(in the rows, 128 means zero)
Rotation paths and how fast each direction turns (degrees per step):
Each turn is a multiple of 5 degrees from 10 to 175, or 0.
Each row of a path follows its step; steps can be skipped.
path 1
step 3: [126 120 127 116 119 128 128 126 125 125 129 136 130 132 116 134 118 125
 122 125 132 122 126 130 131 128 125 137 127 130 128 129 137 140 138 125
 124 130 135 129 130 128 136 123 126 123 132 117 123 134 137 130 127 130
 116 134 124 122 127 124 124 120 136 124 134 116 134 130 130 133 127 129
 131 128]
step 8: [124 131 130 117 122 136 129 128 136 121 124 126 120 120 123 125 117 130
 126 123 128 124 128 125 140 128 117 132 126 127 121 129 133 135 129 132
 119 131 134 123 132 123 126 119 134 127 128 130 135 124 126 122 128 132
 123 131 123 123 122 120 133 124 125 112 129 134 126 125 125 136 126 123
 122 133]
step 15: [120 124 132 124 123 130 136 126 124 130 118 122 128 127 125 129 125 131
 126 119 134 127 129 129 128 133 118 125 125 123 122 125 145 137 135 128
 135 129 136 133 128 124 132 123 121 123 129 117 133 135 125 128 123 124
 119 130 126 127 131 122 122 117 126 124 129 124 130 130 124 133 116 131
 117 129]
step 17: [123 123 133 129 114 133 125 128 130 126 128 122 128 130 133 125 124 128
 135 123 121 124 120 127 136 128 129 135 118 128 123 134 134 123 131 134
 123 135 135 120 137 138 122 122 127 123 131 130 125 133 118 136 128 136
 125 130 134 120 124 119 127 134 125 124 122 134 120 121 125 134 121 127
 125 132]
step 18: [124 128 131 124 117 134 128 126 122 126 126 134 136 133 123 128 126 122
 118 117 130 130 131 127 141 122 125 123 119 128 125 132 143 127 139 129
 126 134 133 122 132 119 131 133 122 130 130 126 131 130 138 120 130 127
 126 130 126 125 121 132 127 124 120 126 127 129 134 128 132 128 120 118
 128 136]
step 23: [119 133 138 138 126 138 119 125 129 129 127 126 127 128 125 130 125 129
 123 117 125 129 127 124 126 120 123 132 122 129 123 130 137 125 126 129
 123 137 128 125 128 133 126 127 129 124 117 130 131 132 127 123 133 136
 118 135 123 117 128 120 132 120 136 118 125 130 130 120 125 123 119 123
 131 123]
step 25: [126 130 131 119 119 134 127 133 121 129 126 127 124 124 124 134 121 126
 124 123 132 121 115 128 132 130 126 135 122 133 126 128 139 125 122 118
 129 130 129 129 124 128 134 118 126 129 135 130 139 116 131 122 130 124
 126 134 123 127 128 124 117 126 123 126 129 124 118 128 129 137 120 119
 127 137]
step 26: [126 120 133 131 125 119 130 129 122 129 119 133 134 132 123 133 121 127
 134 121 123 129 122 130 133 120 130 137 130 129 124 131 129 130 123 121
 114 138 137 124 129 126 127 129 132 127 122 137 126 129 125 125 128 140
 124 140 134 120 122 119 128 132 125 123 129 126 137 125 123 136 123 124
 131 128]
[128 130 129 128 128 130 126 128 130 128 129 128 127 128 129 127 127 126
 127 129 127 131 128 126 128 127 127 129 125 127 128 127 126 126 131 130
 129 129 127 127 127 127 128 127 128 128 129 129 128 128 129 129 128 127
 128 128 128 126 126 128 127 128 128 129 127 129 130 125 131 125 126 129
 129 130] | 65
[126 129 127 126 128 128 128 128 128 127 130 126 126 129 127 128 128 129
 128 129 128 125 127 129 126 126 126 126 126 128 127 128 130 127 127 130
 128 129 126 129 128 128 126 127 127 127 127 130 128 126 128 127 130 126
 129 129 126 128 128 129 128 128 128 127 130 130 128 128 127 127 130 126
 129 127] | 170
[129 129 129 129 129 130 129 129 129 128 128 128 130 128 129 132 127 128
 131 130 127 128 128 126 127 126 127 130 128 128 129 128 128 126 127 128
 128 127 128 126 127 125 129 128 129 127 127 129 130 127 127 129 132 129
 128 126 128 130 127 128 129 128 129 126 127 126 125 127 127 129 128 128
 127 129] | 120
[129 129 127 127 129 128 128 127 128 131 128 127 129 127 128 127 130 127
 127 126 128 127 127 128 127 130 127 130 128 126 128 127 129 128 129 127
 127 129 128 129 126 124 129 126 127 128 128 129 128 127 130 127 128 127
 131 128 131 128 128 128 127 127 127 127 128 125 128 128 128 128 128 129
 129 126] | 110
[131 128 127 126 127 129 127 127 129 127 126 129 128 128 127 128 126 126
 129 126 130 128 129 128 128 130 130 129 129 126 127 125 129 127 129 129
 126 126 127 131 129 130 128 128 129 129 130 130 128 126 127 129 128 129
 129 129 127 128 130 127 126 129 130 126 129 129 127 128 128 127 128 129
 127 128] | 85
[127 126 129 128 129 129 127 127 127 127 127 127 126 126 130 127 127 128
 127 128 126 125 127 128 129 127 128 129 129 128 129 126 128 126 128 127
 130 126 128 128 126 127 131 130 127 127 128 126 126 127 129 128 130 126
 128 131 128 130 129 127 127 130 126 129 128 129 127 127 129 128 130 127
 127 127] | 120
path 2
step 6: [136 131 120 133 134 125 129 122 128 134 133 125 128 126 137 129 134 129
 131 124 131 139 128 121 134 129 131 122 123 126 129 125 124 128 119 133
 128 126 132 137 120 120 124 124 136 127 125 134 114 127 133 141 135 132
 128 124 124 114 125 125 126 129 128 127 137 126 134 120 122 132 129 120
 131 130]
step 8: [128 138 131 128 134 128 137 131 121 129 124 136 134 130 133 135 134 138
 133 136 135 131 135 128 136 135 125 134 115 116 127 128 123 127 127 131
 130 128 142 129 116 131 124 121 129 124 121 123 123 126 136 121 128 138
 127 132 125 120 127 130 129 126 127 126 128 125 122 130 127 126 131 130
 119 130]
step 9: [135 140 125 125 129 137 138 129 128 127 134 122 124 128 130 142 123 129
 133 122 128 124 130 123 121 132 126 127 132 122 123 127 142 120 129 129
 131 127 132 125 122 132 128 135 126 134 129 123 119 122 132 136 141 130
 122 130 124 125 128 121 141 126 125 126 125 124 122 132 124 123 125 133
 131 122]
step 16: [129 123 116 128 141 126 141 128 135 120 128 134 126 130 130 131 128 127
 134 130 132 136 127 129 130 132 131 118 124 133 133 119 133 122 128 119
 135 128 136 135 134 127 131 135 125 120 136 130 131 124 130 130 132 129
 129 136 124 122 131 127 125 137 127 123 141 129 137 122 133 133 127 128
 130 131]
step 17: [119 131 137 134 142 129 145 126 127 133 129 121 130 131 118 126 117 130
 136 130 134 134 124 120 129 125 134 132 124 128 133 123 129 125 126 135
 124 128 130 126 134 129 127 125 132 131 124 130 119 129 126 131 127 136
 123 132 126 116 126 131 115 134 131 127 133 123 127 135 129 132 135 131
 122 125]
step 19: [132 131 126 136 129 123 126 122 133 139 135 127 130 129 121 140 123 125
 138 126 127 121 134 125 130 131 130 129 122 121 128 125 132 122 117 135
 134 144 131 133 119 125 131 135 140 135 128 134 119 124 132 128 127 131
 125 132 124 120 128 128 130 125 126 126 138 132 133 127 131 127 129 122
 125 129]
step 25: [134 132 130 120 127 125 146 129 129 125 129 124 127 128 134 138 136 131
 126 124 126 130 128 134 127 141 128 133 128 118 125 122 132 132 131 133
 129 124 129 138 119 130 119 130 130 124 130 134 125 121 127 124 131 130
 125 133 121 120 125 132 134 122 135 124 132 122 132 119 130 141 130 127
 133 128]
step 28: [123 136 124 126 132 127 132 121 125 126 129 125 130 125 125 131 125 127
 132 133 121 124 125 121 129 131 125 128 128 133 133 132 137 129 128 134
 127 127 134 127 116 140 131 133 124 136 126 135 124 123 130 121 130 114
 124 127 125 122 123 114 132 129 128 124 137 123 131 142 127 134 135 125
 117 120]
[128 127 126 128 127 128 129 129 128 127 130 127 129 127 127 129 130 125
 127 128 128 130 130 124 130 127 128 131 129 129 127 127 127 128 127 128
 128 131 127 129 130 127 130 130 128 127 128 129 130 128 128 129 126 129
 126 129 128 129 128 130 126 127 127 129 129 127 127 128 129 127 129 128
 127 129] | 20
[127 127 129 128 128 129 128 126 130 129 128 128 130 129 127 129 126 128
 127 126 128 128 127 126 128 130 127 126 129 128 129 127 128 130 126 128
 127 128 128 127 129 128 125 130 128 129 127 130 128 127 130 128 128 129
 125 126 127 129 128 126 128 128 129 128 125 129 128 130 129 128 127 129
 126 128] | 170
[130 128 128 129 130 128 128 130 128 126 128 128 128 128 129 129 127 126
 127 128 125 128 127 128 129 127 127 125 130 127 128 130 130 131 130 128
 129 128 130 128 128 129 129 129 129 127 131 127 130 127 129 129 128 126
 128 129 129 128 127 128 126 130 128 130 128 129 127 128 127 126 128 131
 127 127] | 170
[130 129 127 130 129 128 125 130 129 128 128 130 131 129 129 128 128 129
 127 130 129 128 127 127 130 127 129 126 126 129 126 127 129 128 127 127
 129 126 129 129 127 126 130 129 128 127 126 127 129 128 129 127 130 129
 127 128 127 128 131 128 129 129 126 126 129 130 128 129 130 127 129 127
 129 128] | 140
